Each row is where one point has got to under a steady rotation. How many ticks took it there?
The counts run from 0 to 453.
88  90  115  89  80  75  80  95  77  105  109  92  108  105  112  112  100  106  102  119  108  70  64  101  86  103  119  74  119  73  102  123  94  95  91  146  54  115  88  63  54  91  122  109  117  110  71  97  109 : 428
104  94  102  86  85  106  95  123  92  87  134  111  75  106  109  63  109  83  109  126  101  53  87  83  107  93  118  91  122  91  96  98  85  103  101  144  82  152  70  76  95  66  107  94  114  85  100  101  125 : 443
118  85  127  94  100  86  99  80  81  95  79  78  103  108  120  97  105  101  103  129  106  90  64  101  71  101  96  84  125  63  71  130  97  99  79  137  75  124  108  65  64  115  135  109  118  109  88  100  118 : 319
99  86  133  96  99  83  80  75  80  102  86  93  122  92  97  97  80  100  102  119  125  93  64  77  102  98  109  70  108  74  90  134  98  91  92  136  65  112  89  73  56  104  135  114  124  125  90  124  100 : 2
130  86  133  87  114  122  90  102  94  79  103  110  67  121  103  71  89  87  119  138  117  80  92  73  103  98  84  69  106  83  87  109  89  128  87  137  82  148  89  88  103  92  118  94  106  114  90  133  111 : 181
132  85  128  79  92  106  95  104  86  105  119  94  58  119  98  78  114  100  123  143  103  74  86  85  97  113  100  69  126  91  110  101  103  119  75  140  60  147  107  77  95  98  116  97  98  96  96  99  105 : 122
122  72  128  78  99  94  94  93  97  97  117  83  77  117  99  97  114  95  111  134  109  60  84  106  88  114  90  91  134  68  99  114  79  92  93  153  58  139  117  72  92  91  113  86  101  93  96  83  125 : 94
129  75  129  72  111  118  83  97  98  79  127  119  65  116  104  68  100  90  107  126  125  73  96  62  93  98  82  104  105  80  103  97  80  121  85  136  70  139  97  83  102  101  102  95  108  115  93  113  115 : 68
113  81  130  102  105  103  100  106  86  85  93  83  104  112  88  104  85  87  94  118  103  82  87  106  82  117  94  95  112  74  87  120  89  99  121  167  81  144  91  65  84  85  117  85  121  77  101  94  131 : 383
85  85  94  85  79  76  90  87  87  107  97  82  98  94  110  66  100  79  107  137  101  79  67  83  114  103  121  79  133  86  98  119  79  86  77  128  56  111  85  76  91  69  132  100  106  104  94  133  102 : 311
83  83  107  83  76  91  80  112  83  109  129  103  95  106  102  79  94  102  124  134  112  60  77  72  129  98  123  69  119  92  118  112  90  100  87  124  48  125  80  83  82  70  109  107  105  114  91  109  102 : 425
138  89  141  95  103  111  96  87  82  91  93  103  93  90  89  73  103  87  100  114  112  90  77  71  74  100  99  103  112  86  84  98  107  97  104  141  93  155  90  59  77  127  123  101  130  104  122  98  126 : 128
90  87  100  81  74  76  91  102  78  115  108  82  97  98  110  85  114  96  116  128  102  58  62  95  117  107  120  76  139  88  101  118  86  80  87  128  49  124  99  74  74  78  118  104  104  95  101  94  113 : 284
89  71  120  91  101  105  93  104  91  98  105  87  110  97  99  56  73  86  106  133  113  64  82  73  141  99  101  85  126  86  87  117  67  97  105  128  68  124  76  99  94  61  107  98  114  104  117  130  122 : 194
124  84  132  81  112  112  78  81  90  84  118  121  74  110  108  71  99  86  96  122  124  90  96  63  67  99  94  122  89  74  99  100  99  115  86  136  81  134  86  55  92  110  109  98  123  116  89  112  116 : 69
125  87  136  106  111  118  92  104  80  87  95  112  102  100  104  86  90  97  92  109  120  81  83  76  78  91  99  92  97  81  78  110  103  109  117  146  105  150  69  69  62  113  122  100  140  104  106  104  125 : 15
116  74  145  79  104  115  87  110  84  116  115  85  85  135  105  83  87  116  114  137  110  74  91  82  89  96  91  73  103  78  99  105  106  125  76  128  52  121  93  90  70  104  97  118  111  116  99  104  116 : 204
122  78  145  88  107  104  84  93  76  93  107  99  94  120  103  102  97  105  98  112  108  87  89  92  63  108  95  101  97  63  102  112  112  110  100  149  71  134  92  52  63  119  109  103  136  106  90  80  120 : 237
98  83  122  89  105  106  80  89  89  95  111  113  114  81  111  54  79  83  87  110  122  87  76  55  98  92  111  123  97  81  89  104  91  95  98  124  79  121  67  74  67  93  116  110  135  123  110  125  114 : 51
97  87  94  89  77  97  93  106  87  100  107  95  80  89  86  57  98  71  108  138  92  79  77  77  119  110  120  85  133  108  103  99  88  88  99  135  71  143  78  69  108  63  126  95  107  84  116  126  108 : 135
112  88  134  100  107  110  83  91  79  96  99  101  95  101  96  56  71  72  87  119  105  109  91  64  72  101  107  115  97  89  92  106  113  102  101  137  86  132  63  56  93  83  120  109  144  97  112  129  110 : 359
94  93  111  107  91  88  89  88  75  97  83  93  118  80  104  64  81  71  96  122  105  102  69  72  95  96  119  92  112  82  80  123  98  84  99  133  84  119  68  66  78  79  137  108  127  105  108  140  108 : 165
122  90  125  92  96  100  95  100  75  87  110  104  95  98  105  98  117  91  92  107  101  81  81  90  59  104  106  108  111  80  99  107  110  94  110  158  84  146  89  46  72  113  123  93  135  93  98  80  124 : 269
119  80  121  82  92  106  101  111  93  88  121  102  77  93  94  76  117  89  106  120  110  47  86  89  107  107  99  95  130  96  102  95  80  92  112  147  83  162  93  77  98  92  110  84  111  87  118  87  135 : 271
98  75  134  93  96  80  82  88  87  97  91  85  114  102  88  118  87  101  109  115  122  76  67  102  106  114  96  67  120  68  100  132  85  90  107  149  51  119  101  74  61  97  122  98  113  110  86  98  110 : 401
87  69  117  87  93  105  93  124  85  112  121  82  108  110  99  71  79  92  102  121  99  58  88  86  117  108  115  96  124  85  95  109  85  91  114  140  61  130  73  84  90  59  93  93  120  87  120  101  127 : 221
100  76  121  92  95  85  94  91  84  98  93  65  83  130  111  99  96  99  109  142  89  92  83  109  79  112  92  68  122  72  89  132  92  108  74  147  54  122  103  72  90  82  119  102  108  88  83  111  102 : 347
112  84  143  86  112  104  78  81  80  96  99  102  104  103  115  92  87  105  107  117  129  74  69  71  90  86  97  85  96  67  93  122  94  110  81  123  70  117  87  78  51  117  119  114  127  137  88  111  114 : 33
90  77  111  97  89  98  90  114  86  96  111  83  97  105  94  63  78  71  100  127  91  86  93  86  102  112  115  90  119  89  94  113  87  94  112  147  67  129  70  67  114  47  115  96  114  73  109  128  116 : 361
109  96  129  85  89  84  91  73  77  110  96  88  111  88  113  96  108  107  103  116  116  82  58  88  79  99  109  86  119  77  96  116  101  80  80  127  58  119  107  62  45  118  127  114  125  123  96  92  110 : 287
118  77  133  86  109  104  101  99  94  100  95  79  82  115  107  92  91  105  122  146  115  62  75  89  123  100  83  58  126  74  84  121  77  114  81  130  67  135  102  104  82  88  112  100  98  114  99  120  119 : 176
